In the rows, zero is written as 128.
Each named move below is a turn or a mirror, shown by a few rows before and after it. Which moves, in which order, take the first row of each later pair to the second? The first pair is answered.
move ruva:
[135 156 126 112 132 107 106 126 134 130 130 113 102 137 125 118 102 126
 112 133 140  92 120 108 112 164 115 108 164 144 153  90 124 123 106 118
 131 136 119 111 137 141 106 122 142 130 130 128] -> [133 143 119 111 122 118 101 107 151 135 145 123 112 135 129  97  98 133
 114 126 135  93 125 111 121 161  94 113 163 130 140  91 140 139 110 109
 130 148 140 119 126 148 118 138 143 124 136 123]
[112 120 135 101 114  93 103 134  66 109  71 193 101 162 139 150 140  89
 113 121 148 104 154 161 128 122 127  96 140 117 191 117  71  80 104 154
 145 149  72 123 163 129 188 100  83 123 120  98] -> [ 97  77 128  93  87 129  78  83 119 119 120 218 132 140 151  86 130 107
 117 115 129 124 182 173 134 125  88 101 143  87 154 117 113 121 118 113
 128 171 133 145 135 144 209 158  86  98 126  91]
[132 121 140 138 126 110 127 141  91 125 122 120 118 131 126 132 122 119
 139 135 137 138 116 123 112 121 134 136 120 141 164 115 114 130 152 132
 133 124 122 130 143 101 129 117 115 127 139 128] -> [119 101 138 129 111 127 124 113 116 137 149 133 130 123 131 107 120 124
 144 131 129 147 132 127 117 113 113 141 121 125 147 116 134 147 161 118
 128 134 154 144 126 110 140 143 116 122 143 121]
[127 134 132  94 134 161 160  71  89 144 125  83  82  91 156 131 107 179
 141 128 170  89 148 116 111 104 115 115 159 164 144 135 104 131 107 175
 139  90 119 152 159 116 161 117  92 107 106 112] -> [123 121 129  95 124 177 158  59 106 148 142  89  94  88 158 115 105 182
 141 130 163  92 158 129 115 105 104 114 165 154 131 133 113 144 110 160
 132  96 138 156 151 122 171 139  95 102 110 107]
move Riz:
[135  92 145 136 134 166 112 114 113 134 142 144 145 114 143 146 117 148
 161 131 123 147 121 120  91 111 117 131 119 120 102 163 129 140 148  83
 104 120 137 145 110 107 146 119 128 137 136 140] -> [140  98 151 136 142 151 111 124 100 141 140 137 148 115 143 146 128 153
 158 134 135 144 120 124  83 117 123 124 112 139 122 170 121 146 150  90
  99 121 124 149 107 101 142 118 136 145 141 143]
[138 159 135 111 132 118 128 123 114 145 143 132 143 133 116 126 141 135
 117 134 134 121 135 134 109 138 151 118 131 148 149 123 121 140 116 143
 119 135  98 136 114 142 105 112 134 128 137 134] -> [139 160 129 105 123 124 127 113 128 143 150 138 147 133 109 114 142 132
 113 132 131 117 138 130 114 134 144 113 138 135 140 112 131 149 116 143
 125 147 114 136 107 156 109 118 133 128 139 124]
[121 138 109 137 123 134 136 141 120 128 140 120 131 118 117 152 112 122
 122 127 129 118 136 132 151 128 129 140 131 142 119 148  97 110 145 127
 145 129  99 127 139 122 136 130 133 112 111 121] -> [121 144 111 137 126 129 133 139 115 134 139 119 132 117 118 157 118 130
 120 129 128 121 139 131 151 128 128 136 127 144 124 147  98 115 144 125
 149 131  92 125 143 125 131 138 137 115 113 122]
[134 148 112 124 110 112 124 121 148 144 130 137 137 145 111 135 118 128
 110 130 134 128 145 116 144 125 120 107 151 126 143  94 120 128 138 133
 137 115 122 120 143 145 128 129 113 133 111 111] -> [129 143 114 137 103 124 128 121 158 142 125 137 143 141 113 133 120 114
 116 127 130 134 138 116 144 124 121 109 160 122 134  95 127 124 135 132
 134 107 124 126 145 147 138 125 111 127 104 110]
move Boka:
[126  97 136 152 141 145 132 153 119 132 103 119 114 139 148 141 120 116
 135 136 117 119 122 117 117 120 124 146 113 122 138 140 134 108 138 135
 115 106 125 129 134  93 139 110 134 129 122 137] -> [130  89 130 133 142 137 116 130 127 147 140 120 130 131 146 112 129 137
 129 143 122 127 147 132 116 134 109 123  98 123 161 144 140 139 152 118
 109 136 144 130 119  94 133 142 142 129 134 138]
[ 94 134 147  84 118  99 136 190 120  72 113 106  95 150 109 153 122 102
 112 132 117 148  80  86 126 162 149 149 125 161 181 159  99 135 126 144
 100  85 102 120 147 117  92  90 145 132 126 123] -> [ 93 124 147  61 119 100 108 172 123  97 143 105 114 143 113 122 134 124
 109 143 127 165 105 101 115 172 130 134  99 168 209 176 114 165 140 116
  78 111 126 128 133 118  88 123 150 129 138 136]
[137 174 110 126 125 108 129 131 131 114 115 141 119 122 106 136 129 111
 120 124 126  92 132 119 158 120 141 116 163 124 114  84 131 131 131 150
 142 132 126 121 139 152 123 133 119 137 121 118] -> [131 143 130 142 141 117 137 155 103 114 101 133 116 125 128 167 131  96
 134 127 125  98 112 115 121 119 142 133 141 134 124 123 123 111 127 146
 120  99  98 119 137 115 136 103 120 143 117 128]

Between the rows of a pair lie two moves.
[133  86 125 137 141 133 118 115 130 124 119 141 142 135 129 150 135 136
 121 132 127 144 114 119 108 138 105 123  99 150 130 138 123 138 135 135
 124 145 132 136 117 117 143 114 123 142 117 139] -> [141 119 122 134 144 111 123 123 124 124 108 132 126 141 114 150 136 139
 115 134 141 132 109 116 121 144 121 111 103 150 139 120 119 139 126 148
 144 153 116 132 127 129 138 107 123 150 123 141]  Boka, ruva
[131 140 120 136 110 134  86  98 162 144 149 119 117 134  78 113 107 133
 109 130 140 128 165 140 155 116 138 124 125  84 141 114 103 136 124 139
 152 147 178 114 128 132  92 154 104 115 151 135] -> [122 113 134 167 104 155 104 117 163 125 124 120 111 141 100 146  92  97
 118 123 125 123 138 128 147 101 145 158 137  83 105 132  97 106 113 150
 137 106 163 109 128 111 123 133  95 110 127 132]  Riz, Boka
[130  69 163 139 158 144  93 129  96 142 144  93 139 110 162 145 147 126
 127 149 138 127 115 139  81 130 124 135  87 153 157 197 127 113 151  84
  83 122 121 137 115  87 153 143 109 114 113 166] -> [148 174 115 116 110 126 114  84 158 120 137 130 114 116  97  88 119 123
  97 126 135  90 123 136 194 117 138 106 171  99  76  76 141 140 132 142
 171 159 161 132 143 186 116 164 106 101 129 119]  Boka, Boka
[145 174 115 105 132 106 121 126 112 147 138 128 119 132  98 101 129 145
 106 130 130 125 130 128 160 138 137 115 127 127 143  99 112 134 142 135
 152 159 130 130 135 135 104 140 121 141 141 128] -> [138 178 110 119 124 110 128 128 121 139 123 136 120 132  95 114 119 131
 106 124 124 122 121 128 171 132 139 122 142 117 127  92 114 121 136 151
 156 146 122 127 142 139 107 132 117 142 132 121]  Riz, ruva
[151 188  94 136 138 129 107 136 129 143 108 102 102 167  85 111 144 151
  50 143 146 106  80 153 158 122 119 131 164  88 169 133 128 164 132 125
 147  98 114  92 111 145 146  89 101 135 101 107] -> [139 163  99 154 129 154 113 131 145 131 102 114 108 165 101 118 129 137
  62 138 126 108  73 147 158 113 115 147 175  71 135 136 135 150 128 124
 148  80 118  89 108 141 167  89  98 122  90 102]  ruva, Boka
[168 115 131 156 114 129 162 113 152 159 123  89 105 117 148 162  87 118
  87 146  89  93  97 109 194 115 173  81 126 163 120 105 133 133 126 149
 133 173 141 110 112 164 122  80 108  89 179 124] -> [168 109 144 160 126 121 158 131 126 163 119  76 103 116 162 184  93 121
  92 151  99  97  89 102 174 122 175  86 108 180 155 128 121 125 127 144
 119 164 123 109 114 143 118  68 108  92 175 136]  Boka, Riz
[ 87 120 167 144  82 136 120 124  96 147 123 125 127 101 138 124 114 113
 133 129 131 122 145 103 153 138 174 156 165 144 130 121 127  81  97 160
 160 141 129 127 169 111 146 106 116 158 132  54] -> [ 79  81 182 142  91 149 111 114 101 157 149 128 142  95 157 115 123 126
 139 128 131 140 161 108 129 145 156 156 140 151 147 151 142  94 113 127
 135 143 143 135 158  92 160 126 121 155 128  66]  Boka, ruva
[ 99  99 182 152 121 114 142 170 116 116  86 137 118 156 164 175 106  83
 161 156 133 125  86  97 113 142 159 120 176 109  97 185 111  79 122 105
 176  64 102 106 135 128 134  83 169 107  98 162] -> [ 83  58 189 151 121 129 123 147 125 127 114 143 140 140 179 152 108  91
 165 162 124 143 107 108  95 145 135 130 156 107  96 210 128  94 140  77
 151  72 127 119 117 117 154 110 174  99  98 165]  ruva, Riz
[154 151 112 120  68 127 153  93 162  98 131 148 106 138  95 140 124  82
  99 124 137 124 138 131 152  98 143 145 177  88  76  83 123 102  93 169
 126 138 133 107 130 131 103 115 111 125  92  98] -> [138  86 146 138 103 143 141 125 122 108 130 123 122 139 141 183 136  73
 131 136 131 147 126 130  82 108 132 174 127 115 117 163 113  81 102 131
  65  99 112 111 118  60 128  99 116 130  76 129]  Riz, Boka
[138 172 141  89 132  89 102 145 148 136 158 134 124 113  77 101 136 176
 143  97 127 108 176 140 124 147 120  65  98 146 174 125 131 135 161 134
 169 200 135 150 105 165 125 142 113 155 136 147] -> [136 187 136 119 106 102 137 143 170 104 121 151 114 126  70 125 106 129
 140  80 110  85 151 126 163 126 135  93 149 104 104  90 129  99 146 170
 201 158 129 144 120 174 138 114  98 149 118 123]  Boka, Riz
[119  72 141 164 173 152 107 114 127 142 151 152 146  93 127 138 143 130
 130 133 117 174 132 114  93 123  93 123  90 119 138 177 115  86 124 103
 136 107  96 130 122 143 141 116 102 123 106  97] -> [138 134 136 150 184 115 114 137 103 141 129 138 126  99 101 152 146 134
 114 139 143 152 125 109 105 130 120  98  98 138 162 154  91  88 114 132
 163 119  72 120 143 153 107 103 104 136 116  97]  Boka, ruva
[138 128 137 118 156  83 153 211  95 123  59 138 123 144 148 195 123 140
 106 142 160 108 103  75 138 154 173 107  96 159 158 143  85  95  87 155
 153 119  93  94 158  72  87  52  95 135 116 153] -> [138 133 116  66 140  72 113 154 131 168 132 149 150 124 129 103 145 215
  86 149 179 138 162  99 160 181 139  58  81 157 188 122 126 183 118 116
 147 202 164 115 139 118  67 128 115 127 160 154]  Boka, Boka
[123 105 168 122 123 143  95  97 166 147 110 107 138 133 113 113 126 104
 133 104 134 139 143 160 140 154  59 117 138 101 102 133 149 172 153  94
  74 142 172 114 105  91 132 161 106 109 127 121] -> [143 174 168 116 148  94 112 143 117 142  66  90 104 153  83 152 141 100
 115 117 168 120 118 149 143 168  99  88 131 133 156 116 115 155 140 134
 102 140 115  96 139  85  95 119  98 138 126 128]  ruva, Riz
